Each row has a name. Each piece below is followed by the name of the row it came from, unless a question asks for something else. Each question is about the rows just above it.

lag: [121  93 153 112 174  99 138 101]
beror: [138 174 112 153 121  93 102  99]
dos: [141 176  93 119 100 105 141 109]
Tomon: [174  93 102 112 153 138 122  99]
zufin: [113 174 102 138  99 121  93 153]
[ 93  99 102 112 122 138 153 174] is which row reordered?
Tomon
Put [ 93  99 102 112 121 138 153 174] back in order: which row is it?
beror
[ 93 100 105 109 119 141 141 176] is which row reordered?
dos
Which row holds these entries in another order? [121 138  93 112 102 153  99 174]
beror
[121  93 102  99 138 174 112 153] is which row reordered?
beror
[ 99 102  93 121 153 112 174 138] is which row reordered?
beror
Put [ 99 138 174 112 153 121  93 102] back in order: which row is it?
beror

Sika: [119 124 121 133  87 125 127]
bot: [127 116 123 103 114 104 133]
Nuv: [109 128 137 127 129 142 136]
Bup: [130  36 132 127 124  81 126]
Dap: [127 128 137 127 129 142 136]
Divi: [136 126 127 129 137 142 128]
Ledi: [104 127 117 123 134 114 103]
Kibed: [116 114 104 134 127 103 123]
[133 104 114 103 123 116 127] is which row reordered?
bot
Put [127 127 128 129 136 137 142] back in order: which row is it?
Dap
Put [136 127 128 137 127 129 142] back in order: which row is it?
Dap
Put [ 81 130 127  36 126 124 132] back in order: which row is it?
Bup
[103 104 114 116 123 127 134] is which row reordered?
Kibed
[ 81 126 130  36 132 127 124] is which row reordered?
Bup
Put [104 116 134 127 114 123 103] back in order: which row is it?
Kibed

muru: [168 184  82 106 154 162 191 102 171 136  73]
Tiva: [ 97 121 123 109  85  91  98 126 161 125 113]
Lef: [ 63  59 177 194 170  92  94 130 114 128 152]
Leni: [121  91 210 173 163 129  80 158  51 107 205]
vug: [ 80  51 210 205 163  92 107 173 121 129 158]
luko: [177 178  78  97 157 149 140  84 149 128 105]
nepuf: [176 200  56  85 146 149 166  58 164 147 103]
togi: [161 202  75  93 154 143 143  75 158 128 104]
Which row holds these entries in another order? [ 78  84  97 105 128 140 149 149 157 177 178]
luko
Which row holds these entries in another order? [ 56 166 147 146  58 103 200 149  85 164 176]
nepuf
[121 129 158  80  51 210 205 163  92 107 173] is which row reordered?
vug
[ 51  80  92 107 121 129 158 163 173 205 210] is which row reordered?
vug

budi: [170 168  48 152 132 165  86]
pudap: [ 48 152  86 169 132 168 165]
boro: [ 87 152 132 169 168  48 165]
Which row holds these entries in another order? [ 48  86 132 152 165 168 169]
pudap
Put [165  87 152 132 169 168  48] back in order: which row is it?
boro
[ 86 170 168  48 152 132 165] is which row reordered?
budi
[152  86 169 132 168 165  48] is which row reordered?
pudap
Which row holds these entries in another order? [165  48 168 169 132 152  87]
boro
[165 168 132 169  86 152  48] is which row reordered?
pudap

biv: [130 214  42 202 168  53 129  65 104]
loti: [128 214 201 168  52  64 104  42 129]
pabup: [214 129  64 104 128  52 168 202  42]
Which row holds these entries in another order? [ 42 104 168  65 202 214 130 129  53]
biv
[ 42  52  64 104 128 129 168 202 214] is which row reordered?
pabup
Put [214 168 202  65 130  53  42 129 104] back in order: which row is it?
biv
Which row holds these entries in another order? [ 42 202 168  52 128 104  64 129 214]
pabup
[129  65 104 130 214  42 202 168  53] is which row reordered?
biv
[ 42 201 104  64  52 128 214 168 129] is which row reordered?
loti
Which row holds these entries in another order? [ 42  52  64 104 128 129 168 201 214]
loti

